In the rows, 128 means zero.
Rotation paths and how fast each direction turns (degrees per step):
Each turn is a multiple of 5 degrees from 10 to 175, or 0.
Each row of a path follows its step; steps can be skipped.

step 0: [124 131 118 111 134 125 133 133 140 131 122 128 111 127 127 145 129 116
 120 153 128 131 131 124 122 118 127 130 136 154 124 116 115 110 122 124
 122 135 121 130 125 122 127 134 134 122 123 115 132 136 122 129 126 124
 123 135 132 128 130 123 128 120 133 126 131]
step 1: [116 115 133 117 141 118 132 121 136 123 121 114 117 130 130 124 138 115
 128 123 135 130 138 117 129 119 124 120 137 134 137 132 128 137 140 120
 134 124 114 137 128 122 137 129 145 129 136 126 121 130 118 141 121 112
 127 120 124 129 120 136 123 121 114 136 119]
step 2: [122 121 147 119 129 111 139 131 126 128 112 130 120 120 136 123 137 130
 126 130 125 122 119 129 128 129 129 120 124 129 112 131 107 127 123 126
 125 130 135 133 131 125 130 135 117 125 138 146 132 120 115 140 122 124
 133 131 126 125 127 130 121 110 120 114 138]
step 3: [121 112 129 118 139 127 127 127 131 133 129 132 139 119 139 125 125 119
 127 121 124 128 123 139 137 134 120 142 143 128 108 129 133 130 132 130
 115 106 131 128 125 111 126 125 123 127 130 113 124 135 119 139 125 142
 143 125 120 123 125 123 118 120 120 128 132]
step 4: [119 131 134 135 119 134 131 118 135 129 118 133 122 113 134 126 127 126
 126 113 124 124 125 132 118 106 123 117 138 124 129 126 137 138 124 129
 120 112 129 124 129 130 130 117 125 138 133 132 135 124 127 123 118 146
 130 124 120 108 113 133 140 121 135 126 143]
step 6: [136 126 138 135 129 138 126 131 136 129 122 129 139 135 144 126 132 141
 126 138 126 133 125 130 117 108 139 131 134 125 122 131 138 127 129 141
 128 129 143 128 119 133 135 113 134 121 125 112 140 141 140 135 114 134
 118 135 136 130 137 139 127 141 129 124 129]
step 7: [132 125 123 130 118 125 149 143 133 131 134 125 138 122 123 123 129 141
 134 123 134 140 141 112 116 128 128 129 121 130 134 122 148 144 137 135
 135 134 136 120 134 134 143 133 128 122 126 122 129 114 135 130 127 129
 135 118 123 127 132 138 119 144 126 126 134]
step 8: [129 140 124 144 129 130 132 143 124 133 127 123 130 129 128 135 131 131
 141 126 138 137 125 118 121 132 140 141 137 105 133 136 119 122 120 141
 130 142 132 145 133 141 132 136 118 122 130 125 135 121 130 136 129 136
 133 124 122 130 148 119 132 122 130 130 127]
step 9: [133 146 129 122 120 118 120 135 131 127 130 129 142 142 123 123 113 137
 134 128 115 127 136 133 124 145 133 138 136 118 145 126 146 124 128 140
 133 128 127 131 114 125 133 128 126 131 130 132 118 119 125 141 131 137
 127 131 135 134 124 120 123 124 123 150 127]
step 10: [131 135 129 129 129 138 110 143 138 128 126 127 121 142 122 133 129 127
 147 113 117 127 131 121 125 136 134 120 118 134 129 119 131 114 120 127
 134 130 134 132 139 142 128 134 133 137 133 135 127 120 114 110 134 142
 133 143 124 130 121 119 129 140 132 130 135]
[124 131 129 128 126 128 125 129 130 125 130 131 127 128 131 129 126 126
 127 125 126 128 125 133 131 130 126 127 129 125 129 125 127 129 130 129
 126 128 130 129 132 130 126 125 129 130 126 129 126 128 127 128 130 129
 128 131 125 127 125 130 126 130 131 127 127]	55
[128 124 135 127 128 126 125 127 128 130 126 129 128 129 125 126 126 131
 129 127 127 123 128 127 131 130 125 128 133 127 128 129 128 129 127 126
 125 129 128 127 131 127 128 130 129 128 126 125 128 130 126 125 126 128
 130 127 130 127 127 128 132 127 130 124 128]	40

step 0: [131 125 118 124 136 129 125 123 129 135 115 120 123 118 133 138 126 134
 125 116 122 127 133 140 127 141 127 137 135 112 114 140 135 131 128 122
 133 137 130 133 147 126 129 125 108 125 139 122 115 123 128 136 120 130
 115 130 114 129 129 134 120 112 125 111 138]
step 1: [122 122 122 130 133 136 135 123 138 130 132 131 122 134 140 128 126 108
 142 128 123 112 121 125 123 116 127 123 134 122 118 115 109 133 123 129
 134 113 129 133 120 125 141 123 146 136 122 136 140 135 133 128 131 120
 124 122 146 120 123 120 140 142 117 129 125]
step 2: [129 143 124 125 117 121 131 126 128 130 126 121 139 135 120 122 118 148
 119 132 123 138 127 126 134 134 128 129 140 136 142 129 140 133 141 116
 121 140 119 124 135 134 114 128 150 115 129 131 134 137 123 140 131 124
 129 143 133 136 131 136 121 123 132 119 142]
step 3: [126 132 123 148 135 121 114 114 129 121 144 129 129 124 134 140 139 120
 132 126 129 124 131 119 132 118 114 126 135 117 126 132 130 116 124 134
 126 143 127 128 128 139 132 125 107 144 130 126 116 116 137 120 117 134
 138 125 138 120 129 127 134 123 131 122 110]
step 4: [138 131 141 115 132 123 133 123 131 127 118 131 136 120 125 122 119 145
 121 126 129 120 126 134 115 118 124 121 125 127 113 123 114 142 135 129
 141 108 133 120 125 116 113 126 139 134 128 122 122 134 120 130 148 136
 117 116 122 126 119 130 130 123 132 124 133]
step 6: [114 116 138 136 125 120 111 120 132 134 129 133 139 120 132 122 123 130
 151 130 116 142 138 122 124 115 118 136 136 129 128 129 134 151 135 132
 129 121 125 130 128 130 136 125 134 133 137 137 137 120 129 143 130 120
 132 125 129 125 129 127 123 144 127 113 118]
step 7: [137 167 123 139 124 122 131 125 126 120 134 128 137 131 122 133 135 139
 129 132 140 114 119 127 124 131 131 115 128 138 120 135 119 120 121 127
 119 127 130 121 128 131 131 130 134 128 124 131 122 134 127 123 127 143
 124 132 131 146 135 116 133 131 133 129 144]
step 8: [133 112 125 111 131 132 114 120 133 119 126 127 132 117 132 121 130 130
 117 125 125 124 140 133 135 123 126 123 116 131 134 128 139 128 129 113
 141 138 147 116 134 129 119 119 110 132 139 125 131 131 132 135 128 128
 133 131 143 112 128 136 132 117 118 129 113]
step 9: [124 133 136 127 129 109 130 136 126 112 121 132 141 136 122 136 113 120
 148 112 121 133 115 134 121 121 132 131 137 130 128 129 126 122 121 135
 134 116 115 134 125 126 132 132 136 121 110 128 119 131 138 118 137 128
 121 110 115 123 116 126 126 130 123 128 121]
step 10: [133 124 114 121 121 137 137 129 117 134 128 138 130 123 129 142 137 143
 124 152 134 127 136 121 133 140 124 136 126 135 114 133 127 136 138 120
 141 142 133 135 135 138 138 119 140 131 140 138 128 116 127 132 131 130
 125 135 126 139 129 126 112 133 120 134 135]
[129 127 125 130 126 130 124 129 131 129 129 131 126 125 129 129 128 127
 126 124 126 130 132 125 128 128 129 130 131 129 129 125 128 126 126 126
 127 127 128 127 131 124 127 128 128 129 129 134 129 124 130 126 126 130
 126 127 129 127 130 128 128 125 127 129 127]	140
[130 127 127 126 126 126 127 128 129 131 130 131 129 130 130 122 124 126
 123 129 127 129 125 128 125 129 127 127 125 129 130 129 130 126 127 123
 126 129 124 129 131 129 127 124 126 127 125 129 130 131 128 128 129 125
 129 127 130 128 128 127 130 128 128 128 127]	115
[128 127 127 130 131 131 126 128 127 129 128 128 132 126 130 131 125 129
 131 127 131 127 127 126 126 128 130 124 128 130 129 125 127 129 127 125
 129 128 125 125 129 132 126 128 129 131 128 127 128 129 127 128 125 123
 124 128 125 129 128 129 126 125 129 129 125]	0

step 1: [130 138 144 134 138 135 121 133 127 125 133 134 126 142 133 137 137 123
 121 130 124 126 132 135 124 117 134 133 132 115 135 121 143 134 125 133
 117 141 139 124 120 132 135 121 132 130 120 132 130 125 132 119 126 141
 121 123 120 140 136 117 130 129 120 151 135]
step 2: [125 123 139 130 122 139 123 122 129 135 144 124 126 131 132 122 132 134
 120 124 127 134 151 116 132 126 142 124 129 119 139 126 131 131 128 124
 127 140 131 125 119 126 124 142 129 132 117 113 127 150 137 127 138 128
 140 123 126 117 128 142 128 129 126 118 129]
step 3: [122 125 131 131 154 122 128 132 125 145 120 117 119 138 124 126 124 126
 133 131 128 136 135 131 132 133 124 119 112 134 133 142 142 122 134 135
 128 131 125 125 127 129 109 134 129 131 122 133 126 128 125 138 110 135
 130 125 115 128 131 142 120 124 125 134 126]
step 4: [133 125 122 131 137 138 135 141 134 136 125 133 142 128 134 122 123 133
 132 127 129 142 124 131 118 118 131 132 136 121 121 131 145 119 128 139
 130 126 141 123 107 140 140 112 126 126 118 139 134 128 129 125 134 130
 135 122 128 111 128 132 128 119 121 134 131]
step 5: [136 123 126 121 123 138 134 137 141 129 139 124 127 137 138 135 141 119
 128 135 139 132 134 122 128 124 136 114 130 127 134 136 136 131 129 124
 126 135 138 115 129 120 129 135 139 117 132 125 133 122 131 126 121 131
 137 120 142 138 107 146 136 124 138 129 128]
step 6: [130 131 134 125 134 125 126 130 122 138 119 129 118 133 130 126 118 127
 132 126 130 127 134 137 120 128 135 121 147 126 134 121 127 137 138 130
 129 136 114 134 128 127 137 124 123 133 118 114 123 123 135 145 108 123
 143 124 134 132 132 145 130 122 117 143 118]
step 7: [121 117 138 126 139 141 136 121 134 136 135 130 142 118 127 131 134 114
 140 129 137 120 130 123 122 126 123 128 131 128 114 128 139 136 133 132
 114 131 125 138 112 134 135 131 126 122 125 120 137 140 112 132 131 127
 119 124 116 121 124 135 126 133 126 142 118]
step 8: [125 122 126 133 123 146 127 133 130 140 126 122 116 133 127 131 144 129
 133 120 127 128 131 128 140 142 134 110 134 130 137 137 137 132 134 139
 114 129 144 116 128 137 135 131 120 148 136 130 136 127 122 131 126 127
 136 122 133 129 123 115 138 132 122 128 125]
step 9: [136 130 134 132 140 126 136 126 124 121 124 136 130 128 146 134 123 129
 133 138 119 133 145 127 132 132 139 117 125 129 140 115 130 132 136 141
 120 130 116 117 131 139 133 114 151 130 124 122 131 130 119 125 122 130
 141 131 125 120 139 135 135 131 132 127 123]
step 10: [129 127 134 132 126 130 139 113 119 138 121 126 137 138 126 131 134 125
 131 136 137 118 131 128 112 128 124 124 114 116 127 126 157 126 120 122
 126 129 126 123 132 117 136 121 121 133 116 120 133 135 124 129 131 127
 145 119 123 131 122 132 119 138 125 131 139]
[127 126 132 129 126 128 130 128 126 128 129 133 128 126 123 127 131 126
 125 124 129 124 129 130 130 129 129 131 130 130 132 128 125 131 129 127
 127 131 129 129 128 129 128 128 129 128 128 129 129 128 128 126 127 126
 126 127 127 128 127 127 130 128 127 131 123]	55

step 0: [136 123 111 136 137 121 119 139 129 129 133 119 142 129 121 128 129 129
 134 116 132 123 131 135 139 145 131 132 146 122 135 142 137 119 127 135
 124 137 131 122 135 135 129 134 120 127 129 120 137 131 122 137 109 132
 132 132 129 126 141 117 127 133 106 141 132]
step 2: [126 127 110 123 118 132 128 123 129 122 124 124 139 114 129 131 114 125
 116 135 130 119 121 135 124 133 146 125 122 117 145 133 117 133 125 122
 138 127 130 113 134 141 131 140 125 121 134 133 134 110 126 127 126 124
 126 134 117 144 124 108 118 131 131 132 123]
step 3: [127 122 139 142 123 135 119 137 129 138 130 122 137 128 124 137 128 127
 119 139 136 138 124 143 126 137 126 137 129 120 132 136 128 116 118 125
 133 132 116 118 137 138 128 139 128 117 137 121 110 136 123 136 116 135
 116 126 127 141 127 122 124 115 105 123 130]
step 4: [144 122 137 141 114 135 125 124 123 126 118 119 124 133 119 128 131 115
 121 127 125 120 137 122 120 130 146 140 133 130 134 146 120 120 126 121
 123 122 133 118 141 129 135 118 134 120 126 108 128 129 129 133 129 118
 132 114 135 124 146 115 131 134 127 125 119]
step 5: [143 116 127 127 143 132 125 128 126 130 125 120 138 123 113 133 114 144
 119 114 134 119 121 130 116 134 134 132 134 125 140 129 112 139 123 140
 118 126 132 119 133 129 140 127 125 112 114 135 137 126 131 140 121 127
 136 134 124 143 138 123 127 124 122 135 139]
step 6: [123 116 117 140 129 129 124 134 129 127 129 132 136 130 120 126 118 139
 133 146 126 122 120 119 129 114 138 133 126 121 127 136 122 125 119 135
 127 131 127 117 133 136 144 128 118 118 130 119 109 130 130 133 130 125
 120 127 139 116 117 124 111 135 108 135 144]
step 7: [137 131 116 151 101 123 117 122 116 110 127 117 137 122 127 141 134 126
 123 128 133 112 111 137 134 129 138 143 131 129 137 131 120 125 117 123
 127 128 132 136 128 137 139 126 135 133 125 132 130 118 128 126 127 126
 126 122 131 135 124 122 125 135 120 119 127]
step 8: [142 119 131 138 117 134 135 134 123 126 137 118 137 140 117 132 144 132
 127 115 119 123 121 130 123 128 130 138 133 124 142 134 120 134 127 136
 138 127 114 125 131 135 128 134 114 118 131 111 125 128 122 140 115 140
 124 143 121 141 122 120 124 114 135 137 130]
step 9: [130 122 139 136 124 129 118 119 117 132 144 116 132 123 127 116 121 136
 115 133 121 124 131 125 120 122 151 127 130 125 130 152 134 127 128 124
 134 117 135 132 136 142 123 121 118 109 134 121 121 136 135 132 123 123
 146 124 135 132 119 131 127 135 119 132 132]
step 10: [124 124 125 134 132 136 120 137 120 120 121 121 119 118 117 129 120 123
 119 113 133 108 122 129 125 135 145 127 111 129 150 133 120 116 118 122
 117 129 122 135 127 130 128 129 128 118 128 133 127 111 129 139 125 124
 132 138 135 125 132 132 122 116 116 120 141]
[126 123 129 127 130 129 131 131 127 129 128 133 129 128 129 125 128 130
 133 129 129 128 127 126 130 127 126 133 129 130 126 131 129 129 127 129
 131 128 129 129 127 131 124 131 126 127 127 128 124 129 126 128 124 129
 129 124 128 130 130 127 129 127 127 126 129]	135
[127 131 125 128 127 129 126 127 128 127 127 126 128 126 127 127 123 129
 129 127 129 128 128 130 129 129 127 130 129 132 126 127 128 130 129 126
 127 128 124 129 128 130 128 130 127 130 128 127 132 130 129 130 123 127
 129 130 129 131 133 130 123 126 130 125 131]	145

step 0: [123 133 133 121 133 127 122 120 119 133 131 113 127 124 128 123 131 131
 125 117 137 128 119 113 130 139 138 123 121 134 134 125 128 135 110 114
 120 133 123 129 118 122 127 121 106 117 138 126 132 136 118 127 138 130
 119 130 129 132 117 135 103 126 128 115 124]
step 1: [132 137 138 145 135 132 125 128 122 143 128 122 127 120 112 128 145 132
 129 133 128 133 126 137 132 115 126 127 113 124 133 117 127 138 119 143
 128 142 121 120 130 120 123 134 110 133 125 122 122 135 124 122 130 123
 124 129 138 132 125 139 116 139 143 122 121]
step 2: [134 136 140 131 142 127 131 129 113 149 126 126 131 117 122 114 135 107
 131 113 125 123 139 127 130 125 118 121 118 131 142 126 119 119 127 119
 125 134 121 135 116 136 129 125 121 132 138 125 133 125 130 127 136 121
 128 124 139 122 137 124 130 119 138 123 115]
step 3: [125 133 121 134 125 110 115 114 119 135 129 111 122 121 111 122 121 129
 136 125 128 127 122 134 123 125 134 116 126 116 144 127 119 140 114 125
 129 120 123 141 125 127 111 117 120 121 136 131 134 141 128 130 134 129
 129 119 134 123 131 119 116 126 132 128 121]
step 4: [118 134 139 130 129 121 120 135 120 135 124 115 132 114 128 126 137 122
 124 130 121 132 118 119 132 121 133 123 127 114 137 131 130 134 128 140
 139 128 123 124 131 132 137 115 110 123 137 132 140 117 131 134 125 112
 129 130 131 130 121 146 107 132 137 118 119]
step 5: [140 130 142 145 128 127 123 130 122 141 142 120 125 124 134 121 149 122
 126 116 136 124 144 135 132 122 138 123 124 122 136 135 136 134 128 128
 127 125 113 137 104 123 123 134 114 123 119 125 133 126 121 130 129 129
 128 132 135 118 121 131 118 123 130 122 123]
step 6: [135 133 126 133 133 118 134 126 127 136 119 120 138 123 128 134 142 121
 123 129 120 116 132 126 132 131 137 135 122 127 143 124 122 137 120 107
 127 131 127 129 129 125 113 127 118 125 141 132 132 149 127 127 130 135
 122 116 138 127 131 132 116 122 143 110 115]
step 7: [132 130 124 129 131 132 120 133 117 134 129 123 138 137 103 122 144 125
 139 114 128 135 114 133 131 114 127 117 113 115 131 133 119 141 131 128
 135 135 124 133 135 135 125 129 115 128 139 129 134 132 125 132 123 121
 130 137 128 126 132 129 115 121 145 121 126]
step 8: [127 127 133 132 138 122 128 131 118 140 135 124 133 120 128 119 137 113
 133 135 135 131 129 127 128 133 121 113 115 122 134 137 126 125 128 123
 128 122 100 126 120 119 130 124 118 115 136 130 131 130 127 120 142 114
 122 124 120 128 131 128 106 123 119 128 118]
step 10: [126 129 133 125 139 125 113 138 120 136 127 122 136 131 127 108 141 114
 120 119 123 133 130 125 141 114 127 132 141 126 133 135 117 142 133 116
 129 116 125 133 131 136 132 120 126 124 132 131 135 125 124 136 126 131
 124 126 134 125 121 131 119 120 141 113 106]
[129 127 127 128 127 126 129 129 123 126 129 126 125 130 128 131 127 127
 131 128 130 127 125 124 131 133 129 127 125 126 129 128 129 128 129 133
 128 127 128 128 128 128 131 129 127 129 126 129 129 127 129 125 129 127
 124 129 126 129 124 131 124 130 124 129 128]	90
